0: [ 84 142 159  54 115 160 173  89 143 144  94 149 108 166 161  92 114 118
  89 167  58 111  41 144 139 101 101 119  92 131 121 158]
1: [144 216 114 157  87 146 143 119 143 114  69 131 123 142 119  65 159 161
 106 163  63 141 185 128 146  79 137  84  83  96 173  69]
2: [132 104 117 155 115 159 122 118 107 165 136 122 177 139 162 139  87 144
 101 124 131 181 121  92 147 138 193 177  87 103 141  81]
3: [159 172 159  85  84 105  98 143 143 159 100 117 178 131 164 154  54  98
 114 172 160  96 196 113  63  80 102 216 129  43 140 187]
4: [ 96 133 111 130 121 119 119 135 143 120 122 139 120 127  90 187  99 107
 147 132 115 108  96  98 154 133 131  98  59 180 113 161]
5: [129  83 114 143 145 152 113  91  98  84  68 179 109 180 194  69 189 171
  96  73 145 141 176 128 184  90 166  82 101 126 152 217]
6: [159 142 114  60 129  96  98 154 159 129 160  79 106  97  89 153 144 130
 150  80 106 141 163  52 117  32 106  52 192  76  97 158]
7: [111 139 129  90 118 143 122 154 140 159 129 109 117 139 164 169  42 176
 123 113 166 111 170 120 156 114 140 147 127 141 106 134]
8: [129  68 129 127 158 129 128  99 159  99  59 110 107 114 159  85 189 154
 111  37  71 186  89 190 119 121 153 110 101  90 110  84]
9: [114  98 174  57 109 147 143  74 128 129  79 141 112 165 160 127  99 181
 100 127  23 126  30  83 140  89 112 121 133 111  81 113]
10: [144  39  99 102 182 159  98 139 143 159 144 130  60 147  95 109  99 102
 157 190 115 141 134 128  79  80 123 166 133 160 127 187]
11: [111 157 144 133 138  81  98 174 164 144  81 153  97 115 137 129  90  96
 152 198 107 126 136  98 145 146 174  75  87 145 128  60]
12: [129  83 144 170 139  65  68 203  98 174 169 185 153  98 190 111 129 156
 156  99 139  66 139 144 107 157 101 129 101 110  86 113]
13: [129 142  84 166 191 106 188 158 113 144 119 113  97 145 109 139 129 129
 124 177 119 126 184  98 217 147 118 159 158 131 159 113]
14: [ 69 127 144 127  76  84 173 206 159  84 199 132 105 180 164 111  54 164
 127 159 108 126  67 144 151 113 132 116 114 134  89 143]
15: [144 172  84 149 123 175 173 142 143 174 102 136 151 136 153 122 114  77
 141 113 136 111 179 128 124  17 202 141  70  59  98  99]
16: [ 84  83 144  50  95 153 173 177 159 114  88 151 180  87  99 128 174 119
 157  85  90 171 182  67 105 177 133 140 130 100  83 143]
17: [162 178  78 135 146 124 140 153 113 114 141 134 181 189 174 125 102 155
  83  91 107 144 184 177 116 116 115 157 142 107 142 167]
18: [105 130 120 117  90  95 104 144 107 153 100 159 103 123 103 124 138 133
  94 147 134 123 164 156 112 151 103 129 110 174 122  92]
19: [135 118 159 119  95 141  83 104 176 162 143 125  91 101  74 127 132 122
  96  92 189 166 110 144 175 101 136 121 110 111 153 122]
20: [174  98 129 148 129 109 143 123 113  84 104 118 127  98 113 147 129 124
  99 122 206 111  32  98 174 183 182 111 196 111 161 113]
21: [129 119  90 124 167  77 110 131 153  93  86 109 137 137  94 141 153 166
  90 136  99  96 121 156 116 112 134 122 115 122 116 122]
22: [ 78 142 114 164 113 107 125 171 131 120 141 115 134 125 121 137 162  84
  87 104 129 135 145 128  95 113 132 133 165 149 147 155]
23: [168 115 141 152 116 117 131 138  95 113 110 154 156  92 103 148 123 132
 112 139 154  99  69  92 169 137 140 103 181 135 156 131]
24: [147  97 117 118 131 128 134  70 170 123 111 101 136 101 144 108 183 146
 113  98 101 174 112 171 134 138 126 101 113 118 101  96]
25: [129 113 174  95  97 164  83  82  83 114 107 125 133 121 173 152 174 137
  88 154 101 111 139 159 151 132 112 180 153 126  26 113]
26: [144 127  69 167 132 102 173 102 143 114 189 109 140 183 173 128 129 130
 112  96  59 126 162 220  89 155 104 143 124 101 141 128]
27: [114  98 129 111  89 122  53 119  38 159 105 174 104  89  79  52  99 109
  54 164 121 156 182 159  99 142  71 133 121 151 132  54]
28: [ 90 121 129 113 124  90 182 120 156 162  73 186 137 149 114 142 129 125
 193  98 184 111 107 147 122 112 136 154 152 111 122 134]
29: [ 54 130 138 158  70 115  86 120 123 141 135 138  97 115 102 132 132 126
 128 109  80 105 149 134 112 140  89 135 159 144  94 126]
30: [144  98 114 119 104 106 128  92  53 129 186 107 126 171  74 115 114  79
 114 157 153 126 128 159 114 127 186 144 131  85 161 158]
31: [108 130 174 135 126 149 113 127 110  68 162 130 167 182 100 134 165 129
 143 135 159 159 147 119 150  92 140 117 136 113 109 125]
32: [117 124 129 109 171 130 188 120  77 141 125 129 177  82 140 142 165 167
 145 109 101 132 106 125 152 160 133 163 107 130 106 146]
33: [123 160 132 129  90 134 131 112 114 192 117 153 159 111  88 120 135 141
 165 154 142 144  42 156 150 123  89  90  93  50 169 172]
34: [171 130 141  96 109 106 110  94 188 138 170 126 161 148 178 112 132  78
 146 133 127 139  96  88 144 128 143 100 102 194 173 122]

[129  68 174 155 144  94  68 195 113 159 158 181 153 107 173 111 159 163
 140  98 136  66 144 159 109 159 113 124 106 110  87 128] --> 12
[ 69 157 129  91  96  46 128 108 113 159  89 187  85  75 152 159 159 123
 143  94 177 126  98 128 165 116 185 153 161 120 174 143] --> 28
[135 160  57 128 144  86 110 126 129  98 117 166 116 152 108 156 165 186
 126 163 112 111 117 110  99 137 125 126 114 130 116 104] --> 21
[ 99 127 129 127  73  99 173 215 143  84 185 134 129 170 164 115  69 158
 110 182 101 111  86 159 147 102 121 116  96 133 103 172] --> 14
[129 127  99 208 105 215 128 116 113  84  96 141 112  82 116 116  99 113
 132 173 163  96 136 144 145 193 170  80 145 144 128 158] --> 23
[159  24  84 102 181 172  83 144 159 144 161 140  84 151  91 118 114 107
 148 222 103 156 152 113  74  75 125 172 141 137 155 202] --> 10
[135  89 139 117 122 170  89 112 107 114 120 131 112 119 144 126 150 127
 115 168 125 117 145 141 128 130 137 176 146 126  89 113] --> 25
[117 107 136 165 103 131 121 122 116 147  92 116  67 139  91 141 111 142
  93  74 206 187 101 141 145  92 126 143 108 135 139 120] --> 19
[129 172  24 123 161  46  98 129 159  69 123 137 142 135  66 122 159 185
 114 150  98  96 111 144  98 137 158 158 117 120  79  99] --> 21
[144 127  84 149 181  95 188 150 113 159 122 134 114 138  92 154 144 134
 119 161 138  96 194  83 220 137 112 171 157 130 190  84] --> 13
[144 113 189 142  95 123  83 117 113  54 154 130 149 204  94 129 144 109
 157 123 155 186 157  83 179 112 135 137 117  90 102 143] --> 31
[147 145 127 133 114  83  89 118 122  51 148 134 143 180  99 128 141 131
 155 140 142 147 151 101 151 102 144 139 129 125 104 116] --> 31
[165 115 117 118  93 146 175 170 125 135 134  92  88 136 116 102 138 172
 130 131 112 114 149 135 144 165  96 111 101 172 136 131] --> 18
[123 130  96 143 170 111 182 152 125 114 133  99  76 117 150 130 123 100
 111 185 132 108 153  86 170 137 126 173 136 108 131  96] --> 13
[ 69 157 129  77 110  58 128 117 128 144  96 188  80 100 146 117 159 111
 166 119 142  96 107 128 161 100 176 153 177 136 176 158] --> 28
[144 142 189 175 232 103  98  84 143 189 111  91  95 138 151 116 129 108
 131 109 136 156  99 128 121 122 109 113 112 153  78 113] --> 24
[126 115 123 132 137 132 188 126 150 156  85 191 149 139 110 141 111 143
 188 125 168 123  99 135 106  74  84 177 146 128 100 134] --> 28
[ 54 157 174  98 189 193 143 145 113 129 196 133 139 158 105 151 174 158
 142 147 159 126 168 159  98 102 150 106 139 143 123 113] --> 31
[156 151 153 148 117 149 149 127 131 141 115 130 181  83 117 152 165  97
  71 185 100 186 112 137 139  94  56 113  94  88 158 161] --> 33
[144  83 114  58 134 124 173 164 128  99 108 114 144  89  90 157  99 120
 120  50  96 126 152 144 167  29 123  62 239  68  55  99] --> 6
[129 187 159 175 233 149 113  87 159 129 120  87 107 120 188  79 129 102
 144 121 100 156 118 128 127 120 134  94 115 138  72 143] --> 24
[ 99  68 144  52 114 148 173 159 174 114  88 158 180 103 115 120 159 117
 144 115  90 186 182  52  88 181 136 120 137 133  72 128] --> 16
[144 157 114 122 139 203 188 120 113  84 130 199 109 128 128  79 114  36
 201  88  66 111 149 159 103  90 154 124 100 135 139  84] --> 15
[ 84 127  99 148 134 148 113 111 113 114 164 141 110 109  93 171  69  94
 140 140 111 126  43  98 173  96 107 104  69 223  97 202] --> 4
[ 69  97 138 102  96 137 149 138 174 120 109 143 146 112 123 128 159 118
 142 114  85 156 178  82 109 158 129 128 140 123  74 140] --> 16
[108 127 159 179 109 135 128 119 141  69 149  98 144 182 115  88 153 135
 166 137 157 177  94 129 127 156 110  65 144  70 138 125] --> 31
[114  98  84  94 153 118 188 130  38 159 134 109 191  67 119 164 159 181
 116 101 126 156 125 113 204 105 117 187  65 121 129 143] --> 32
[114 127  99 137 110 138 113  75 128 174  90  83  95 138 137  92  69 154
 126 132 169 141 126  52  94 160 213  99 120  99 125  84] --> 2
[ 80 125 160  95 148 190  83 121 101 129 163 140  94 174 133 158 186 144
 109 136 170 126 145 107 148 114 161 130 129 147  92 116] --> 31
[156 148 148 131 118 128 101 142 113  78 137 140 172 203 125 125 120 131
 122 118 147 174 172 113 164 107 128 140 135  99 117 166] --> 31
[147 130 141 127 115 100 110 117 147 126 156 115 133 138 130 135 114  84
 138 106 162 204  84  88 150 114 134 104 115 173 148 128] --> 34
[132 133 192 122 104 132 104 130 119  48 106  97 133 149 120 133 153 142
 158 116 117 150 118  89 165 120 136 140 139 103 104 137] --> 31
[ 96 119 129 127 115  92 155 158 120 123 174  81 119 176 125 117  81 146
 114 134 106 111  89 126 151 112 140 107  83 114 104 131] --> 14
[144  86 157 146 119 129 110 140 131  65 147 124 123 163  96 119 153 113
 159 162 162 162 130  89 151 109 148 129 127 114 112 137] --> 31
[114  98 129 149 113 156  68 132 128 129  62 104  84  79  49 127 144 169
 196  72 197 126  94 174 116  97 136 141 132 102 210 143] --> 19
[111 157  45 116 166 107  80 154 168  93 132 118 172 154  75 123 141 157
  94 136 167  90 121 144 110 179  99 169  97 113 111 140] --> 21
[153  98 189 170 151 130 146 119 153 114 113  84 108 114  87 140 111 182
  98 124  79 105 162 143 159 120 126 143 120 132 191 140] --> 21
[132 104 108 109 151 120 188 154 131 141 112 142 143 118  94 146 156 128
 127 136 116 132 191  77 169 149 117 153 152 125 147 113] --> 13
[105 127 115  95 101 137  77 152 116 182 125  91 127 109 116 129  75 150
 144 116 149 111 161 116 137 141 124 152 162 125 101 110] --> 7
[159 142 120  82 127  88 110 138 159 123 165  91 136 126 132 142 132 102
 159  99 113 159 127  52 125  72 118  65 158 138 119 146] --> 6
[ 99 157 144 131 144  84  98 165 159 144  85 151  89 102 144 110  84 102
 159 205 101 126 138  98 152 142 166  47  80 148 149  54] --> 11
[129 113 159 158  99 130  68 148 128 129 108 108  43  98  37 129  99 128
  94  52 218 216  88 159 167  82 147 126 101 111 134 143] --> 19
[126 125 141 117 103 141  98 132  71 144 106 182  91 138 128 158 150 156
 117 164 103 129 132 113  80 169  92 112 125 123 124  84] --> 18
[ 24 142 129 205  64 102  98 117 159 129 160 128 109 111 139 152 144  94
 147 110  84  81 149 144 136 136  93 107 159 135 130 172] --> 29
[ 99 142 129 172  96 143 158 133 128 204 137 147 157 101 197 150 114 181
 167 142 103 201  86  98 178 145 211 158  98 122 110 113] --> 2
[147 116 132 154  98 156 149 134 134 135 140 138 150 130 140 158 147 145
 132 149 128  99 117 186 156 166 187 169 117 125 183  72] --> 2
[141 106  99 138 126 120  80 111 119 159 145 158 130 128 163 161 171 116
 158 123 103 147 151 153 157 134 113 168 136 155 167  87] --> 18
[ 54 142 147 136 100 135  95 121 162 123 111 104 101 102 133 143 124 148
 158 114  67 105 145 122 139 126 120 146 142 112  95 152] --> 29
[ 84 142 129 145  97  91 173 207 174  99 194 122 102 178 162 102  39 169
 110 144 102 141  74 144 178 115 130 118 106 130  76 143] --> 14
[123 136 123 125 150 146  92 120 143 111 134 143 159 130 122 109 117 126
  84 134 149  75  81 159 104 119 149 159 112 145 117 163] --> 21
[117 137 123 128 113 135 104 106 101 162 188 168 116 162 135 158 102 137
 127 129  80 114  98 184 134 121 137 128 180 105 105 122] --> 29
[123 130 106 134 123 100  95 122 146 120 127 137  95 112  53 129 132 145
 109 106 176 184 111 132 159  96 131 135 125 119 126 122] --> 19
[108 128 129 134 132 106 143 158 111 132  97  58 147 153 158 137 138 100
  87 147 110 145 122 116 135 118 100  94 137 104 165 131] --> 22
[ 99 157  69 106 165 126  68 168 174  99 135  92 166 147  70 150 129 138
  71 134 194  66 112 174  89 230  77 190  73  75  94 158] --> 21
[144 187 174 178 247 152 113  78 143 144 131 104  73 137 168  85 129 105
 149 140  98 156 129 113 129 119 131 114 147 128  81 128] --> 24
[114  98  99 193  98 170 128 117 113 189 133 139 163 120 193 149  99 167
 122 121 113 216 113  98 172 138 199 195  92 105 135  99] --> 2
[173 172 132 139 121 135 155 130 120 162 123 165 161 144 125 132 102  74
 113 110 131 117 176 141 107  69 179 162  96  85 105 104] --> 15
[ 84 127 144  75 120 145 128  76 159  84  97 101 113 188 134 123 114  63
 108 111 115  81 151  98 131 112  85 152 201 153 186 202] --> 22
[114 142 114 146 145 110 143 206 113 114 136 112 160 134 109 121 174  73
  49 110 159 171 133 128  72 102 157 131 182 162 179 143] --> 22
[126  86  96 101 156 123 170 129  74 147 143 147 151 120 118 124 124 159
 102 108 128 162 143 119 215 123 122 143 120 111 142 137] --> 32
[ 90 110 138  62 141 151 137 106 149 117 113 108 141 158 117 124 150  74
 127 106 128  96 179 134  91 135  86 119 149 139 167 193] --> 22
[ 84 127 114  70 134 155 113  86 143  99 110  97 124 185 130 152 144  50
 110 100 133  66 156 128 118 114  56 151 203 127 183 217] --> 22
[ 93 127  90 119 139 129 137 120 152 129 125 133 120 137 136  89 204 113
 132 122 109 183 127  92 140 151 134 105  80 135  91 130] --> 24
